500 stands for zero in the data rows.
Here are some points:
383|401|486|790|413|683|471|171|633|578|538|546|483|796|669|604|999|703|574|537|568|445|643|632|839|490|836
597|498|578|524|527|622|651|454|422|448|732|494|603|473|759|369|532|358|746|610|435|487|667|362|493|581|420
841|723|528|368|411| 76|653|407|496|606|343|690|608|420|340|530|597|471|799|688|468|615|631|540|479|711|443
192|456|490|537|710|503|462| 96|212|689|761|475|527|729|581|404|492|902|290|380|300|365|590|612|531|345|843
432|611|359|246|476|535|501|565|512|395|381|337|578|411|373|397|454|503|393|559|491|548|696|385|401|655|659
705|499|430|527|270|823|427|536|563|398|442|396|497|376|583|405|695|525|408|330|572|439|547|464|444|626|605
517|668|786|811|637|297|705|652|630|462| 75|744|595|585|515|358|809|163|534|402|649|667|388|525|432|658|111
374|547|560|619|449|798|469|509|621|490|209|487|385|565|384|610|514|251|201|338|557|496|446|499|454|529|450
533|775|514|658|172|617|667|552|287|646| 53|486|563|461|318|361|682|688|611|667|587|775|427|530| 89|752|338
516|622|381|634|247|595|401|526|349|613|474|499|538|467|414|663|411|443|604|483|463|344|451|485|537|265|496
211|581|407|318|608|486|615|522|196|592|774|417|664|428|526|343|434|446|549|721|451|630|375|627|283|480|724
621|427|508|374|486|550|466|549|598|376|399|484|449|454|554|450|471|366|415|528|426|532|530|351|581|524|580
577|615|558|628|533|513|491|580|402|660|627|370|520|523|442|763|444|615|630|542|435|419|652|362|602|403|523
929|353|550|336|434|393|518|200|578|466|619|667|718|414|590|695|631|539|282|481|385|290|614|297|597|658|592
745|667|349|435|261|819|772|718|157|304|377|472|622|409|548|478|709|278|468|497|398|419|678|312|443|570|746
648|567|447|535|492|367|483|615|191|466|581|313|563|507|520|615|402|409|593|255|459|443|470|440|481|722|795
345|604|324|429|510|566|622|698|473|429|424|261|577|450|435|392|518|560|331|545|474|634|545|372|333|622|705
521|471|422|493|491|153|508|244|463|473|626|486|492|539|615|598|526|866|683|441|418|472|392|420|502|585|382
521|448|466|617|403|634|299|362|603|344|585|529|296|535|508|397|562|595|361|307|724|593|389|743|570|392|339
968|266|534|517|667|190|270|488|367|338|493|629|382|299|402|449|489|393|393|575|453|772|362|804|719|230|559
348|565|644|182|589|491|455|475|659|590|487|395|511|553|392|504|163|727|581|553|269|381|369|269|540|440|685
539|464|853|460|358|395|912|457|268|639|500|369|960|412|553|410|595|358|456|768|718|713|229|664|112|747|  0
426|497|409|677|509|393|341|711|656|499|487|515|292|509|191|637|538|339|628|612|623|704|647|425|693|540|654
253|576|473|398|783|464|520|398|489|650|674|455|585|704|544|876|144|433|386|288|160|348|472|232|787|153|408
551|323|391|442|500|571|506|478|463|630|651|537|509|606|314|551|391|446|578|343|509|463|401|612|416|481|517
507|456|489|465|761|495|274|315|146|476|642|415|606|585|514|324|325|447|238|522|728|653|756|602|652|490|367
331|629|676|579|490|600|330|999|747|409|  0|645|666|401|503|852|294|123|458|686|538|206|329|410|363|553|409
229|463|271|466|612|623|627|502|689|330|769|719|474|241|545|195|453|257|509|637|550|445|441|690|366|410|482
832|245|459|427|277|770|679|419|761|418|286|515|736|723|607|357|711|824|730|343|299|171|398|616|467|465|437
590|568|371|457|352|462|438|621|361|446|476|570|587|215|408|647|307|306|487|358|405|541|280|429|785|237|786
621|496|398|546|219|886|498|440|541|309|417|338|361|434|572|402|582|658|407|466|560|439|498|461|472|483|738
383|578|507|448|413|831|537|558|625|563|237|546|450|638|395|562|568|404|187|428|541|556|451|459|483|349|617
999|314|473|550|160|674|885|618|615|426|  0|647|634|546|497|466|717|682|746|393|615|163|395|591|395|711|150
507|675|484|286|425|428|640|396|632|468|789|417|303|560|349|604|342|572|450|613|345|559|473|430|521|429|346
238|407|446|453|583|483|454|345|495|662|392|382|558|584|510|503|535|497|479|515|538|626|481|293|647|592|846
717|504|425|619|276|969|428|386|561|346|303|400|435|461|643|429|723|516|515|401|494|599|570|492|480|640|868
Here are 12 more points, each followed by its number:
433|532|457|228|345|724|554|563|743|623|459|316|627|540|244|583|352|424|439|575|491|402|398|485|459|396|417 0
575|280|460|238|520|174|384|368|886|382|674|405|112|457|476|576|293|647|515|318|347|336|405|532|532|495|318 1
922|476|561|357|833|335|214|305|448|314|470|553|  0|416|449|259|468|538|166|290|384|908|609|382|319|604|437 2
536|201|709|552|544|523|577|447|681|534|514|549|439|707|577|640|367|536|547|395|449|164|534|641|554|484|214 3
254|638|932|437|848|286|597|499|504|972|313|616|748|720|139|496|264|582|633|730|147|508|355|613|468|169|815 4
423|356|433|470|618|433|548|435|956|469|634|597|364|477|414|479|458|365|742|560|570|488|379|722|486|506|355 5
844|679|747|624|469|398|473|519|326|614|299|493|243|439|525|679|588|240|360|556|297|633|576|160|450|595|381 6
519|521|389|551|599|666|559|591|808|560|606|514|424|648|282|633|375|407|550|133|368|328|569|525|517|410|504 7
351|476|244|465|291|508|362|686|533|447|255|243|418|449|402|365|315|522|730|286|690|612| 89|606|502|295|512 8
562|504|494|256|841|  0|889|656|357|563|933|481|603|395|417|336|612|246|976|519|549|635|733|390|999|561|392 9
448|728|302|622|626|339|420|752|126|422|129|584|686|602|826|678|624|329|192|224|487|662|512|102|974|384|498 10
554|541|651|320|348|464|563|465|378|499|571|451|506|160|608|291|551|674|564|730|559|422|517|687|295|474|735 11
Which of these numbered points is nearest to each point below by angle, seen from the average point of the first points? Its number follows each.
442|684|503|456|223|645|607|309|364|441|567|506|675|375|586|517|599|482|438|705|415|420|519|334|469|565|613 > 11
315|505|355|391|518|475|522|284|617|351|874|180|571|672|641|357|431|892|460|531|412|538|585|448|405|750|294 > 1
452|482|360|511|446|657|397|388|398|518|562|376|604|558|670|490|572|475|331|439|612|495|536|395|619|502|444 > 10
621|542|602|510|940|354|527|258|538|458|226|800|402|528|657|336|582|202|386|398|276|732|447|532|264|575|195 > 2
640|809|629|498|353|472|485|590|730|388|351|579|305|299|421|770|470|329|232|575|664|570|411|271|354|564| 61 > 6
330|501|509|349|420|515|634|415|748|312|716|560|555|425|510|299|426|520|596|549|431|449|335|498|632|438|481 > 5
601|777|662|496|300|601|574|355|660|481|572|870|513|286|267|541|482|315|581|606|511|506|506|521|479|640|411 > 5
572|654|416|675|503|550|548|599|281|634|620|396|635|554|474|799|457|575|437|581|424|450|539|435|581|498|536 > 10
580|296|874|472|749|433|618|938|269|434|268|625|684|502|291|538|380|470|628|637|549|404|668|752|343|525|838 > 4
336|624|634|394|575|260|553|657|534|574|509|290|560|520|337|599|522|630|430|723|440|562|575|370|401|689|499 > 4
Here are 12 other points, each followed by its number:
637|638|450|595|245|987|492|498|613|324|470|333|463|414|651|384|671|397|472|386|530|518|589|354|517|621|650 0
411|570|748|389|320|163|357|406|902|274|426|353|169|542|548|505|197|613|648|404|489|316|308|365|365|670|213 1
443|464|246|316|722|582|147|602|683|179|630|521|300|361|640|191|564|253|431|876|533|853|587|508|448|444|528 2
306|540|526|487|313|677|506|559|763|465|326|465|666|434|336|625|341|397|522|632|640|503|357|601|534|530|292 3
603|607|646|525|668|493|286|432|390|655| 13|461|396|732|509|519|646|628|508|308|342|640|523|557|191|486|349 4
409|490|406|465|276|509|471|668|814|302|428|598|452|200|521|433|379|365|587|516|476|295|283|661|546|295|401 5
489|550|422|376|613|202|671|483|330|729|999|387|714|586|403|405|431|757|553|305|467|428|521|695|505|367|622 6
749|394|538|417|905|340|265|405|423|329|443|406| 89|511|418|167|511|548|226|336|248|944|581|481|417|368|563 7
366|387|286|415|448|474|424|616|459|431|406|458|398|556|393|374|404|515|558|409|617|583|294|660|474|415|541 8
520|204|645|742|595|564|526|493|772|386|529|621|543|498|672|721|401|517|651|315|410|115|551|491|335|544| 59 9
508|457|189|468|260|553|254|716|551|398|236|639|477|462|415|592|471|  0|504|257|557|842| 87|134|617|360|517 10
435|533|473|615|585|451|578|339|290|418|655|731|599|467|598|522|547|578|561|469|511|322|576|470|585|431|455 11
Which of these numbered points is nearest to each point below by angle, seen from the average point of the first points? Its number follows each.
518|349|339|556|475|865|253|798|390|526|478|449|458|622|395|718|291|304|617|521|347|474|461|241|562|431|999 > 10
518|540|480|517|562|492|618|789|553|414|336|696|603|418|628|334|580|346|569|517|515|466|418|720|426|408|567 > 5
332|451|326|317|755|600|207|679|309|255|666|320|583|488|625|420|358|436|224|667|579|695|526|565|460|252|421 > 2
558|351|315|479|640|553|215|589|334|364|448|595|328|462|678|410|520|346|512|590|472|631|540|392|564|382|705 > 2
406|395|269|465|361|543|571|695|430|474|597|493|456|374|650|446|469|327|678|509|640|408|360|554|469|374|470 > 5
670|504|677|527|724|366|412|684|287|549|361|674|252|462|570|360|696|264| 73|441|624|629|671|614|420|359|505 > 7
391|568|465|396|632|182|672|467|470|462|890|509|729|515|405|393|311|457|611|332|636|484|442|498|587|428|488 > 6
634|530|473|710|261|680|549|310|466|536|639|443|699|732|633|718|495|626|587|118|618|325|352|541|480|588| 81 > 9
711|517|477|773|290|646|497|398|448|591|505|644|657|574|552|709|556|592|558|207|691|323|523|566|510|626|163 > 9
324|525|290|205|616| 61|370|663|470|401|928|347|624|495|505|313|158|698|611|399|503|654|340|511|605|392|403 > 6
